In the rows, 128 means zero.
One turn sends every row of this set to another row. A few are shown first. Where does it send the rows asked after them?
bisi: [129 130 119 133 127 145 143 100 136  67 162  86 101 121 141 157 122]
Rof: [113 122 114 121  96 106 134 144 142 131 127 106 142 105 120 152 136]
luva: [129 108 122 122 126 137 103  71 127  90 128 109 123 130 123 148  96]
keme: [114 141 135 157 140 134 141 130 153  86 149  94 138 149 124 146 139]
zamo: [ 90 125 132 137 122 106 153 130 128 122 117 115 150 113 157 150  86]
banar: [120 134 137 145  76 118 124 119 126 114 124  97  84 114 132 153 114]
Melo: [ 91 154 162 124 122 124 155 132 118 119 120 113 138 130 115 136 133]
Zin: [102 106 167 124 137  98 134 135 146 126 121  81 128 131 139 163 130]
Rop: [125 100 144 141 146  90 133 109 129 122 131 114 101  88 127 174 117]
zegok: [127 146 145 138 127 121 133 109 140 128 134 131 131 159 137 161  82]
relib: [ 86 112 127 120 122 132 114  96 151 115 153  85 125 121 129 172 111]
tadit: [128 120 160 132 149 118 143 119 111 101 145 112 127  91  99 136 142]
nenu: [129 152 161 109  98 133 142 114 122 110 130  84 103 106 124 138  91]
git: [114 123 149 149 162 117 162 114 119 122 133 114 111  94 123 148  85]
vek: [160 139 126 130 127 133 145 103 128  80 147 117 106 141 152 157 111]
tiker: [132 121 133 159 132 135 110  94 144  89 138 103 115 147 108 138  89]
Niki: [119 110 125 150 127 136 139 122 117  94  95  78 132 119 151 119 104]
Fanik: [137 117 161 143 120 102 119 118 131  71 102  85 136 117 142 134 120]
rabak: [130 125 106 104 124 131 134 104 126  99 127 123 154 126 157 156 134]
vak: [135 112 114 152 131 119 147 127 107 121 131 135 123  91 118 138 130]

keme moves to relib
vak moves to git
Where do these go?
Melo moves to Zin
tiker moves to bisi
nenu moves to Fanik

One turn sends every row of this set to another row. A few are shown first. Where does it send the rows asked after them?
durob: [108 139 116 138 163 143 173  96 136 119 131 129  98 134 141 135 140 116
 142 142 133]
Kas: [ 97  92 136 159 121 127 121 143 130 140 117 130 123 152 104 136 128 134
 150 142 113]
mugip: [155 112  97 157 150 125 134 139 153 139 160  91 119 109 111 124 122 110
 121 114 147]
tuni: [ 90 105 137 152 119 134 115 147 146 135 117 129 113 151  88 152 115 124
 146 131 120]
bukit: [119 144 144 152 154 132 149 115 129 117 141  94  71 152 113 121 130 144
 125 132 137]
gev: [124 150 113 143 123 118 140 162 143 107 115 118  97 158 132 110 126 140
 117 105 100]
zitov: [113 125 130 133 113 131 137 136 158 106 120 128  92  69 118 141 122 128
 115 124 113]
zaz: [119 108 117 140 123 132 150 135 161 111 124 125  87  65 115 137 124 138
 113 119 123]
sorap: [171 117 104 155 146 132 125 128 136 139 155 105 134 113 111 113 117 129
 144 115 126]
Rad: [109  70 123 156 127 125 137 132 129 140 125 126 128 150 116 137 135 140
 145 135 114]
bol: [130 113 125 127 118 148 142 129 119 118 129 125 131 171 117 145 137 136
  99 102 118]
Lapu: [124 112 119 119 115 127 145 136 124 111 119 142 130 170 105 128 144 130
 105 115 124]
depof: [128 128  92 144 148 119 138 157 163 139 144  93 102 114 117 132 123  89
 116 111 138]
Kifar: [143 138 123 142 145 145 153 143 129 121 107 119 115 146 138 107 117 156
 121 106  96]
rak: [118 141 101 128 147 136 158  85 146 103 142 141  97 137 130 145 136 119
 154 128 130]
fomot: [111 139 112 149 106 108 149 113 139 160 125  84  78 114 133 138 129 134
 131 109 130]
lufi: [114 134 136 142 103 135 124 135 147 106 128 128 101  75 128 140 124 135
 123 128 100]
Bituk: [127 148 129 143 137 124 133 104 138  99 152 106  71 155 100 130 125 147
 138 118 134]
Kopu: [128 138 114 149  99 102 135  90 141 143 140 108 113 101 116 133 125 129
 145 126 152]
peka: [109 140 136 149 167 141 168 112 127 128 130 107  84 139 132 124 138 129
 126 144 137]
nog: [124 142  94 159 132 128 144 139 176  97 150 136 126 130 115 137 124 111
 110 112 159]
Ded: [117 146  96 131 140 121 133 163 157 140 124 108  98 121 124 129 121  87
 134 113 110]
Pala: [109  71 112 138 133 138 136 124 158 134 126 121 115 142 100 173 117 125
 130 108 127]
gorof: [113 151  98 149 116 111 136 160 166  96 137 128 102 149 120 126 128 119
 112 109 132]
Zuvi: [108 124 104 155 129 151 158 147 141 129 122 156 119 158  84 133 140 126
 117 117 147]
loku: [126 146 107 132 133 126 140  88 147  93 153 129  84 147 108 144 127 134
 152 115 129]
Lol: [127 111 120 170 112 142 141 134 141 116 142 124  96  74 129 128 135 159
 128 121 109]
zuz: [121 127 130 161 104 140 128 135 138 112 139 125 103  78 132 133 131 151
 130 126  98]
limuf: [160 137 106 141 141 133 121 134 129 140 134 119 132 120 119 109 114 126
 160 116  96]
Fepur: [146 129 107 160 153 155 155 122 160 111 139 134 145 119 120 135 116 126
 115 115 156]
fovog: [119 136 111 152  97  97 138 105 141 147 144  89  93 112 125 138 133 131
 132 117 145]
nekav: [120 147 117 138 123 130 154  94 136 166 106 115 102  96 119 133 115 132
 153 119 130]
Kovet: [112 144 113 140 118 126 157 110 135 171 108  98  82 105 128 136 120 136
 141 109 123]
liv: [126 101 110 161 123 137 152 133 153 117 135 124  89  67 120 130 132 152
 120 118 120]
faleb: [115  58 110 147 134 131 144 122 142 137 127 122 126 146 116 156 128 136
 135 119 120]
zikir: [128 143 117 141 113 118 141  85 138 153 122 121 117  94 113 132 117 128
 154 126 144]
buvud: [113 125 111 161 133 174 153 140 137 136 133 142 121 159  93 147 134 133
 111 105 142]
zakog: [134 151 101 130 136 128 124 150 140 142 118 120 113 123 125 117 116 105
 155 115  88]
Zizev: [ 96  95 125 143 127 141 123 136 160 133 120 123 109 145  86 170 109 120
 136 114 127]
Bevid: [125 119 122 148 128 172 144 132 125 130 135 126 127 167 109 155 133 139
 102  99 126]
Mok: [155 129 121 152 159 164 158 123 137 124 118 129 139 127 131 119 112 149
 120 112 124]
kef: [112 117 108 131 120 129 154 144 134 117 117 157 122 164  90 122 145 124
 115 123 139]

Lol moves to zuz
faleb moves to Rad
Where do these go?
Kopu moves to zikir
Bituk moves to loku
depof moves to mugip
Lapu moves to kef
gev moves to gorof

One turn sends every row of this set to another row. A few are shown first. Where does it send the rows asked after them?
Zev: [140 153 159 128 126 107 106 158 132 117 120 141 150 112 125 147 133 143
  91 126 155 135 100]
vas: [115 123 106 128 164 121 147 148 101 123 118 141 176 102 137 158 137 112
 106 100 112 112 134]
vir: [116 113 103 143 154  69 134 133 125 128 146 121 129 124 118 142 122 123
 111 109  96 119 140]
mem: [178 157 121 108 131 106 136 134 116 138 131 157 124 163 122 145 107 130
 112 115 133 134 127]
tede: [156 115 108 121 146 131 115 123 132  91 127 130 128  89 151 157 138 120
 102 105 161 111 142]
Geve: [133 150 132 152 126 118 133 162 124 145 149 135 140 137 121 118 111 106
 108 143 133 157 115]
Nir: [144 144 157 107 149  90 127 132 114 112 128 134 127  80 109 143 128 100
 104 120 148 100 120]
Gogiv: [159 163 128 139 143  97 142 139 118 140 127 140 156 154 135 143 107 127
 136 130 130 130 128]
dafad: [147 116 121 113 118 133 142 118 113 121 118 161 143 163 111 125 112 131
 114 137 124 146 131]
dif: [112 117 115 135 157 100 143 117 113 116 120 128 151 139 103 180 122 134
 118 115 150 129 146]
Menuk: [141 110  83 113 151 105 125 143  95 131 145 139 151 121 143 137 115 107
  94  74 119 105 139]
mimug: [175 154 119 107 121 116 137 134 120 132 128 155 134 163 118 145 108 131
 106 123 137 145 127]
zap: [122  90 111  92 142 126 128 126 101  95 153 151 142 126 131 137 133 144
 110  97 101 119 114]
Sigi: [123 104 145 135  89 104 109 131 100 100 127 134 146 130 135 116 109 140
 113 107 136 138 117]
geko: [131 117 122 111 130 127 132 108 132  96 152 129 139  86 148 143 147 109
  76 119 152 116 136]
fopup: [135 113 133  92 117 117 118 114  96 106 130 119 121  92 114 127  97 115
  98  97 145 122 150]
sufen: [143 120 156 126 140 120 119 157 125 125 131 110 134  64 114 143 119 115
 115 107 135 122 130]
nol: [145 119 116 113 118 125 142 115 120 127 117 154 152 160 119 118 114 129
 113 145 116 145 126]
nen: [126 119 129 107 141 113 138 121 124 107 165 104 139  90 158 123 157 123
 106 107 134 118 140]
fasuk: [145 169 134 142 142  95 151 142 110 141 123 136 154 145 131 146 111 125
 133 130 124 133 126]
Milak: [147 110 112 126 142 104 128 130 105  90 122 120 122  99 147 144 155 109
 128 104 169 114 124]
mez: [ 97 128 112 145 165 119 113 154  99 113 144 125 150 107 141 146 124 111
 110 115 156 134  93]
Geva: [149 109 144 149 121  98  93 157 129 128 129 127 158 117 141 128 112 146
 111 112 143 120 105]
fude: [136 144 142 101 108 107  96 123 119 104 135 142 115 138 144 110 113 151
 103  96 127 135 129]
dami: [127 159 115 125 166 113 122 134 109 125 140 131 141 108 157 181 116 126
 103  86 140 120 102]
Zovu: [116  95  94 120 145 119 102 167  99 102 166 133 135 112 125 122 123 125
  93 110 128 130 108]
lave: [130 126 123 138 152 103 120 153 132 121 168 134 100 145 104 152 132 108
 121 103 158 146 128]
gapa: [137 154 129 154 120 107 139 157 117 133 142 138 146 143 123 124 112 105
 116 145 132 156 116]
nuse: [141 124 116 112 129  99 136 150  99  96 152 100 118  91 144 133 157 117
 112  96 149 127 136]
vumu: [ 96 111 130 122 136 131 145 120 136 120 139 129 120 131 103 149 143 121
 101 117 122 165 131]
tufe: [129 162 151 105 136  87 112 114 123 110 110 146 145 128 141 128 129 150
  97 121 130 115 114]
Kog: [135  87 147 120 127 118 118 119 115 131 134 112 130  85 126 115 112 101
 117 105 144 119 120]
Vagul: [149 129 106 137 124 117 122 151 134 141 138 134 144 141 127 104 100 127
 106 138 102 147 134]
sibe: [144 142 107 103 161 116 122 155 119 132 162 158 122 124 138 137 139  90
  83  83 135 117 117]
pid: [146 114 103 138 128 116 123 143 127 142 135 138 152 139 124 105  97 129
 100 141 105 135 136]
fuvor: [124 109 119 118 142 154 131 157 110 128 151 149 135 124 129 140 146  87
 102  89 156 147 109]
timov: [145 112  99 110 156 100 117 113 148 150 146 131 116 140 117 154 119 126
  80  99 137 126 127]
bos: [139 139 153  84 157 118 114 113 115 107 131 131 116 101 120 128 118 121
 126 104 149 107 147]
dobem: [ 99 129 123 106 151 143 150 134  90 101 136 154 152 129 132 145 145 104
 122  92 135 136 138]
bod: [133 135 128  90 136 123 138 112 107 106 152 159 124 128 140 173 135 126
  95  84 129 126  96]

vas moves to fuvor
Geve moves to pid
Where do these go?
mez moves to Zovu
Zev moves to Geva
timov moves to dif
Gogiv moves to gapa
Milak moves to nuse
fopup moves to bos

